(in the rows, 128 means zero)
One turn moves each row of this set onto another row. After a few examples, where does it send each row asked below?
vuzo: [137 107 122 128 109 152  63 114 128 100 110 112 145 155 136 100 113 109
 126 113 145 125 140 111 151 139 121 120  98 187 136  90 142 169 111 128
 104 131 108  81 115 137 147 124  88  91 125 105 143 141 118 142 104 117
  95 126 143  98 118]
Vef: [130 122 128 132 130 148 153 137  92 119 108 157 126 155 124 125  99 107
 119 115 155 144 120  97 143 139 136 145 112 147 141 135 138 131 131  96
 115 111 104  82 128 169 161 132 117  96 127 122 105 160 134 113 112  97
 133 125 124 100 107]
Fak: [114 131 113 141 125 153 141 131 135 127 126 136 170 142 140 101 148 110
  88 132 164 151 143 138 154 138 125 147  72 144 124  74 133 148 133 141
 110 133  87  94 129 178 158 143  92 102 105 101 128 154 123 156 149 107
 121 150 111  93 130]
kota: [123 127 134 149 134 139 158 130 137 100 102 136 156 159 128 104 116  96
 169 123 170 146 114 134 157 145 136 124 101 126 156 114 129 113 125 130
 108  66  84  91 119 160 135 114 106 113 116  98 123 156 121 173 104 100
 152 128 146  84 124]
Birid: [132 121 132 141 110 148 149 135 121  95 111 141 141 144 120  99 118 122
 124 106 140 141 129 112 139 126 134 138 106 175 128  69 128 155 136 138
 101 126 110  76 115 125 110 124 143  68 126 132  91 143 127 162 114 127
  87 146 128  77  97]
pof: [132 107 120 120 121 143 152 123 120 109 119 103 131 141 136 109 152 115
 103 126 133 137 114 146 146 123 128 127 143 164 144  96 152 159 163 137
 107 135 109  87 124 115 112 108  92 100 119 117 109 149 114 172 110 104
 114 168 121 106 110]
nenep: [163 121 120 114 121 161 153  93 125 104 110 145 129 160 129 107 125 103
  90 118 150 132 107 131 150 133 143 111  96 167 130 120 100 154 131 148
  94 150  79  89 121 126 149 119 141  99 126 100 136 148 107 138 104 114
 114 130 135  73 101]
Mosed: [132 119 121 132 128 135 160 132 109 109 133 110 122 146 142  93 141 107
 111 125 141 138 114 146 146 115 117 125 137 165 150 102 143 156 160 144
 107 145  96 102 115 122 121 102  92 107 122 111 114 163 113 157 111  92
 123 168 118 109 104]
bok: [134 119 139 136  89 151 152 112 123 105 117 146 136 165 131  97  96 127
 126 115 132 127 119 123 142 126 134 123 103 190 119  76 128 158 123 149
  94 120  98  92 117 146 125 121 145  88 126 135  72 146 109 159  91 112
 107 156 130  81 105]
Ruros: [136 109 120 140 140 158 152 152  94 111 116 144 128 154 136 113 109 122
 119 116 170 144 127 108 147 125 131 141 120 146 134 120 138 148 124 115
 123 110 119  93 132 187 161 124 114 107 137 124  90 153 129 115 132 100
 105 132 136 116 112]
Fube: [161 104 120 124 125 165 150 129 126 109 117 141 122 160 139 112 145 120
 103 116 159 130 115 142 160 132 141 107 111 170 119 110  94 162 119 156
  98 161  94  94 118 135 142 129 128 100 131 107 130 145 115 141 133 123
 102 123 123  77 100]
zopa: [114 137 108 136 124 145 149 116 133 136 121 144 171 150 135  99 137  98
  91 125 160 139 146 137 151 154 118 145  69 145 143  80 132 139 146 128
 111 129  83  86 134 174 157 136  93 105  93  87 139 152 129 150 131 100
 140 154 111  85 121]
ruza: [125 114 123 121 111 143 153 112 116 110 122 108 115 145 150 104 139 109
 108 129 133 132 105 144 155 123 130 115 130 169 131 102 150 147 153 141
 107 131  96  96 116 119 111 115  96 107 113 108 106 153 103 170  94 106
 129 169 118 108 118]
gof: [132 110 130 141 137 163 164 118 167 104  92 109 143 151 125  67 148 104
 156 119 164 147 114 111 153 123 145 127  98 127 142 101 152 137 111 125
  95  96  85  81 134 162 150 110  92 102 124 130 145 149 117 162 110 103
 148 125 121  92 109]
Pul: [130 118 123 123 123 161 148 107  97 111  98 148 121 154 137 120  96 110
 109 122 156 141 112 102 147 135 143 132 106 150 124 129 145 132 126 103
 119  91 104  82 132 175 158 134 125 103 129 115  90 149 116 124  91 105
 126 141 141 112 125]
nege: [145 109 115 163 115 155 134 125 125 123 109 143 182 166 150 108 140 111
 146 144 153 139 136 156 156 136 124 126  81 101 131 103 144 161 127 127
 108  84 103 102 128 142 143 108  93 123 120 136 132 154 116 122 138  85
 118 176 146 105 120]
zezu: [151 117 129 176 101 161  95 122  91 116 103 155 179 161 149  90 149 108
 156 123 152 128 121 140 151 148 141 124 108 163 116 122 132 159 148 169
  90  80  82  89 108 149 132 126 127 108 123 108 118 149 125 131 115 114
 131 140 111  86 110]
gat: [123 112 135 154 136 152 151 146 143  96 108 121 156 152 126 106 135 113
 165 117 174 154 114 142 161 139 138 127 111 123 145 102 128 123 118 138
 105  70  99  89 125 170 130 118  98 107 124 107 110 148 128 184 131 113
 126 122 146  92 131]
nad: [137 102 125 134 136 167 168 130 158 104  93 115 140 157 133  69 151 103
 164 118 163 129 126 121 162 128 142 112 101 135 135 101 155 141 103 126
 114  86  84  86 119 169 142 109  92 107 124 122 146 149 116 153 104 103
 153 130 120  91 111]
viv: [148 107 122 157 102 150  76 127 104 103  86  97 133 153 128 107 126 123
 127 135 152 136 119 166 150 126 149 127 102 176 129 108 142 156 118 118
 117 114 107  98 124 185 136 113 107  99 115 106 110 147 127 135 111  94
 116 135 148  54  97]
rol: [137 122 136 133 102 143 159 131 113 117 112 160 140 170 123 100 102 113
 138 102 130 113 131 120 146 144 124 127 104 189 145  81 122 154 140 128
 103 124 102  80 115 130 119 120 141  83 113 120  98 145 132 145  91 107
 120 151 121  68  83]
Pata: [134 109 126 137 120 149 156 125 154 104  89 135 172 160 130 125 123 110
 153 135 159 150 126 141 158 147 145 127 118 132 138 107 140 130 120 133
 116  49  94  92 122 166 133 120 105 115 132 124 107 147 113 182 114  98
 145 141 137  84 132]
zamop: [144 108 118 138 116 143  71 126 131 108 106 118 152 158 145 100 105 108
 126 128 148 137 154 106 147 128 114 131 106 186 141  88 143 176 117 140
 110 140 108  94 119 141 155 122  90 103 140 122 146 148 119 130 118 102
  98 134 133 100 106]
Raru: [140 108 121 124  97 145  74 102 133 113 103 125 152 168 144 106  94 105
 125 130 137 129 146 107 150 141 121 122  99 194 136  96 147 170 116 129
 107 127  99  87 119 139 155 128  92 105 130 118 141 146 110 136  93 100
 116 139 134  95 115]
rif: [131 117 121 119 114 132 161 124 110 112 124 120 126 147 139 110 140 101
 112 129 125 132 116 141 150 129 127 126 136 172 145 108 151 148 162 133
 113 136  90  97 105 112 116 110  93 102 115 113 120 164 111 158  98  93
 139 171 112 100 106]
teba: [131 113 126 161  97 152 125 106 128 124 105 146 176 163 145 117 134 109
 141 150 145 147 114 146 152 134 134 127  74 100 122 109 147 150 122 125
  92  87  91 101 132 133 144 120  89 117 122 145 127 155 107 132 124  90
 129 172 139 103 131]
sosev: [138 123 121 168 118 135  89 123 101 110  75 106 126 145 132  99 111  99
 123 147 160 152 128 144 146 127 147 135  89 170 143 112 140 139 137 120
 120 123 102  93 124 164 136 125 119 107 116 101 135 153 131 124 111  91
 126 141 143  54  81]
dape: [121 125 113 126 112 159 136 119 133 118 132 135 175 147 131 109 153 116
  87 119 154 131 138 151 155 141 129 140  75 151 114  77 140 157 123 131
 111 118  83  94 120 187 155 133  88  87 102  98 118 152 118 164 134 107
 122 146 117  87 145]
mopo: [136 122 127 151 120 141 164 137 117 110 109 148 137 160 139  83  99 111
 130 118 148 133 140 114 141 127 118 131 104 181 142  70 123 156 141 154
 107 132 110  91 121 133 120 121 152 100 128 128  98 149 125 137 112 110
  99 161 125  85  79]
Buvup: [123 130 110 121 108 157 143 103 131 130 125 143 176 159 137 102 136 108
  87 122 150 124 137 149 156 150 121 134  71 155 129  83 135 150 134 131
 112 113  79  93 129 188 160 127  95 103  94  86 126 149 120 155 112  95
 142 157 121  85 136]
nuse: [174 104 109 105 119 168 152 107 132 101 102 148 140 159 133 121 141 115
  89 123 149 127 125 140 156 137 148 110 114 172 115 110 110 172 125 150
 112 136  90  90 111 131 141 125 138  96 134 111 130 143 104 141 116 117
 104 137 127  73 106]
seti: [129 121 124 164 118 157 119 116 118 108 112 135 171 151 132 106 153 107
 146 123 156 138 112 151 156 141 132 124  68  90 135 107 141 147 128 113
  95  86 100  84 128 127 130 114  90  98 107 116 139 145 122 136 126 107
 112 159 155 103 130]
pum: [158 128 121 174 112 159  99 116  90 112  96 154 194 155 138  87 149 104
 147 123 153 134 124 134 141 142 136 134 109 156 129 120 133 162 160 166
  92  78  84  84 114 144 132 115 132 106 125 106 129 147 130 127 116 111
 125 143 117  86 101]
govi: [164 108 122 121 117 153 155 113 135 119 109 150 136 163 128 119 130 114
  95 126 149 144 114 129 148 132 141 123 113 168 131 118  96 158 134 148
  91 166  88  92 129 128 151 130 130 105 134 122 135 151 116 133 127 106
 116 127 111  71  89]
pofi: [132 115 130 153 134 138 163 140 152 111  96 135 172 158 127 116 120 105
 158 140 168 166 128 129 148 138 135 142 119 127 157 107 133 128 132 138
 108  72  95  96 128 160 141 117 101 120 136 129 121 159 125 171 135  88
 143 136 130  84 115]
Fina: [135 117 127 137 113 137  73 124 122 111 111 127 141 163 139  95 100  96
 136 119 144 127 145 105 150 141 114 123  96 190 150  96 139 163 119 125
 107 144  99  86 115 132 152 128  89  99 121 105 156 151 124 128 103 103
 114 129 133  93 107]
vizev: [146 116 134 177  96 164  91 117 100 118  98 150 185 156 139  97 153 116
 151 127 149 139 110 131 145 145 146 130 111 159 114 120 131 156 151 166
  77  87  89  80 121 143 133 131 122 104 125 117 115 143 128 138 122 116
 128 134 106  87 106]
voz: [151 110 115 152 103 144  84 110 106 111  65 108 138 158 133 112 114 109
 120 145 150 136 133 158 150 138 150 125  99 179 139 111 145 150 135 114
 127 105 108  90 127 174 136 121 119 111 113 105 122 145 128 126  98  90
 131 149 145  50  87]
tunu: [131 116 133 164 108 152 124 135 110 124 124 146 163 165 133 109 148 107
 160 122 149 130 111 154 160 147 127 121  69  97 135 115 136 144 121 110
  94  96  91  94 117 132 138 117  79 101 103 121 140 157 127 127 127  95
 130 152 141  94 124]
Sovu: [138 107 116 120 134 168 144 129  98 100 102 139 135 145 127 126 118 123
 107 107 159 135 121 108 149 136 144 136 120 144 126 118 146 147 126  98
 124  86 124  74 134 177 149 126 119  88 132 118  88 138 125 129 114 114
 100 133 145 111 121]
lero: [143 107 121 134 141 162 170 116 166 100  82 114 155 154 129  72 146  98
 152 125 164 142 134 112 153 123 143 126 104 131 143 101 161 146 114 125
 113  84  86  88 125 161 149 106  96 106 131 133 151 148 111 153 108  95
 149 134 122  89 108]
pevuf: [133  96 130 133 125 166 164 126 171 112  89 116 147 158 130  82 150 112
 159 125 158 141 124 118 159 127 146 122 109 134 130 100 157 144 104 126
 102  92  89  86 129 169 146 117  86 107 131 140 137 147 116 159 114  98
 155 129 109  92 111]
zov: [143 112 124 167 107 140  80 133 108 105  80 101 135 144 125 109 124 117
 120 149 157 158 129 151 140 117 154 144 104 173 133 109 146 152 127 120
 113 126 106  97 124 175 142 122 108  99 126 121 119 156 129 132 128  91
 114 134 134  54  89]
penag: [149 127 128 181 110 161  93 110  97 113  97 147 186 152 141  82 149 109
 142 126 158 144 110 128 138 138 141 136 106 155 125 116 129 155 160 170
  77  86  88  80 125 142 137 119 129 105 127 110 120 144 128 135 123 115
 119 138 119  92 103]

mopo goes to rol
Pata goes to gat
Now find these:
zezu goes to vizev
Vef goes to Pul
nege goes to tunu
zamop goes to Fina
viv goes to zov
pevuf goes to gof
ruza goes to pof
dape goes to Fak
govi goes to nenep

One turn moves each row of this set onto another row. After a few examples, where does it send each row asked below?
buti: [124 125 117 123  97 162 117 132 157  91 130 111 149 135 151 126 132]
gora: [127 136 101 103 104 135 157 145 147 121  81 116 154 145 137 106 133]
sif: [138 119 125 138  80 118 164 111 152  98 131 121 145 113 130 118 115]
dolu: [116 126 126 115  77 115 164 116 129 109 134  94 116 139 122 144 131]
nuso: [142 112 128 109  75 141 135 147 126 122 105 132 143 130 175 137 115]
riz: [137 114 108  92  88 131 147 141 176 112 119 118 122 115 152 135 115]
mus: [143 138 130 131  90 104 175 146 120 105 112 122 154 150 146 142 123]
gos: [109 123 146 105  98 139 147 141 126 118 133 137 144 132 113 128 119]
Ratis: [131 102 129 136  81 120 143 111 129 101  83 128 159 154 136 125 158]
fazen: [131 129 136 138  92 117 120 102 157 102 103  95 132 132 135 111 113]
zudon: [121 115  95 116  78 126 134 142 156 106  84 113 152 130 168 159 139]
tised: [126 147 124 135  91 108 109 105 146 113 116 108 154 115 131 140 134]
zipu: [107 116 115 113  75 122 138 147 160 118  94 135 156 130 126 101 113]
Gevom: [120 117 131  90  90 103 130 111 141 111  86 144 146 130 122 130 161]
nit: [107 105 113 120  93 128 150 126 144 102 106  97 141 149 156 168 155]
Vuru: [137 124 111 125  78 126 131 143 134 132 112  86 159 161 136 140 147]
dul: [113 102 126 110  81 138 151 164 137  89 114 128 121 156 145 137 144]
gosan: [151 103 130 132  82 133 120 127 141 141 111 118 132 127 117 128 120]
lotu: [106 142 131  94  84 100 129 127 149 110  99 150 139 121 132 122 151]
gaso: [129 131 130 110  98 115 128 114 119  92 116 118 116 130 177 131 140]
Lebeg: [125 120 142 124  79 132 100 132 128 107 122 128 150 124 155 135 106]
mun: [110 125 107 109  87 109 121 122 129  78 101 120 123 144 144 162 112]
sovob: [123 112 127  92  98 111 131 101 155 103 137 135 134 142 154 155 127]
zuvo: [106 139 138  98  96 120 154 141 125 116 117 100 141 167 130 148 120]
Luga: [149 107 120 116 110 130 117 139 161  99  89 152 139 147 140 146 136]
vato: [155 128 134 102  80  86 136 122 124 117  99 140 137 151 126 143 139]
mavav: [128 119 109 104  83 108 130 157 156 128 108 115 127 125 109 136 156]
rovu: [136 145 114 127 112 109 133 140 174  91 107 100 138 147 122 125 128]
luzot: [116 109 129 136 100 131 162 134 160 139  92 123 153 148 149 118 121]
Zibu: [128 139 104 117  96 105 149 128 145  98 100 143 168 111 120 145 140]
sube: [156 118 112  78 100 113 133 133 156  96 107 126 114 132 136 129 133]
Tok: [120 124 135 145  87 129 138  94 146 109  93 117 121 131 139 125 108]
fuban: [124 150 120  97  89 120 157 124 138 112 110 106 148 181 142 142 121]

nit goes to sube
fuban goes to lotu
Now find these:
zuvo goes to Gevom
nuso goes to zudon
buti goes to dul
gaso goes to mun
gos goes to Ratis
gosan goes to Vuru
sif goes to mus
gora goes to zipu
dolu goes to vato

One turn moves each row of this set onto another row. After a few examples, where does it send each row asked below?
let: [111 168 146 171 127 138 130 103 124  97 175 122 117 158 116]
sitop: [ 81 135 127 199 151 128 142 109 135 117 141 156  93 142 104]
tibe: [103 125 116 155 160 126 123 119 121 137 169 174 115 152 111]
Ser: [115 137 112 195 132 131 130  96  92 115 154 119 104 129 131]
Pemo: [ 72 156 123 154 151 135 122 106 111 142 134 146 120 152  83]
poned: [ 67 147 113 189 126 132 134 114 115 106 150 133 112 158 117]
Gokub: [ 75 148 114 182 135 154 133 107 149 139 160 126 113 147 129]
suk: [114 155 118 167 144 110 119  96 104 162 148 131 105 149 116]
mav: [ 85 125 119 163 159 155 145 105 129 105 151 156 107 112 121]
Nos: [ 74 147 108 189 134 148 143 123 144 132 175 132 109 141 104]
gako: [ 89 139 141 196 170 151 130  97 115  90 142 130  97 131 110]
kubev: [105 129 113 151 154 132 111 117 128 136 162 172 110 147 113]
kisa: [104 156 133 157 121 171 140  89 104 140 160 146 108 166  88]
radir: [114 147 133 149 124 151 131  75 115 144 171 155  94 164 103]
lop: [120 177 131 165 138 147 155 111 113 143 161 116  97 137 121]
farat: [102 167 122 140 154 144 139 116 137 134 173 141  87 126 114]
nida: [ 91 164 109 149 146 118 132  86  81 124 156 137 109 163 124]
tebig: [105 164 153 171 137 134 128  98 129 100 170 118 117 164 122]
babig: [100 175 121 142 172 157 127 103 107  98 158 148  91 136 108]
fafot: [109 158 120 167 136 159 149  96 107 135 156 177 101 176  88]
Mera: [ 67 137 107 159 154 148 131  83 120 109 176 135 124 140 129]
rubof: [103 153 146 158 143 181 152  95 108 139 172 145 108 171 113]
lefav: [ 95 163 132 161 134 113 137  70 103 124 142 134 121 150  96]
vudab: [118 165 135 170 146 149 132  95 100  91 144 139 136 158 121]
vul: [119 162 135 172 146 144 142  96  94  89 152 140 139 162 111]
Vepos: [ 82 172 151 175 143 140 140 100 122 129 131 125  98 163  97]
lele: [113 156 117 214 145 155 133  91 136 126 134 130 105 140 118]
diti: [ 85 119 106 175 127 121 141  96 103 120 148 150 113 132 116]
vas: [ 98 125 111 192 178 140 136  74 101 119 158 144 114 131 117]
laped: [120 123 136 172 145 141 139 115 126 156 147 156 113 134  94]
pobu: [123 157 111 163 153 124 155  94  93 153 145 148 108 137 120]
tanez: [116 171 140 147 169 151 148  92 119 110 166 132 111 120 114]
Mapa: [ 78 144  92 162 138 146 124  93 112 100 179 137 117 131 105]
Devi: [ 89 188 131 166 163 134 140 107 134 108 143 153 111 156  91]
medug: [119 161 127 163 149 169 148  88 119 142 158 171 105 172 121]
rusak: [117 140 108 190 135 134 140 114 132 130 155 143  95 124 138]
runa: [110 158 133 167 161 151 133  97 106 124 179 160  88 184  95]
nim: [122 187 109 161 141 122 143 105 118 134 161 139 118 150 139]
ded: [ 95 153 114 177 142 162 134 125 122 102 163 126 104 130 141]
Lobu: [ 99 162 132 163 177 149 143  94 116 125 125 162 100 143  88]
Lebu: [109 149 120 220 158 145 152 101 126 127 156 131 106 144 107]
gulip: [105 160 143 164 189 146 124 114 131 131 154 141  92 136  95]
gozi: [109 143 151 154 151 156 147  82 118 134 186 157  93 164  95]
zufa: [115 134 101 184 162 148 120  75 109 114 144 146 109 125 106]
porob: [111 162 114 143 159 153 139 119 108 146 160 136 118 125 125]
piba: [ 70 155 129 150 135 112 132  92 130 142 154 145 100 162 106]
nabaf: [113 122 143 165 152 145 134 110 130 153 143 151 114 140 105]
tav: [121 161 124 160 146 158 119  82 104 129 170 154  92 179 124]

piba goes to babig
gako goes to rusak
Now find these:
Devi goes to porob
Mera goes to zufa
runa goes to medug

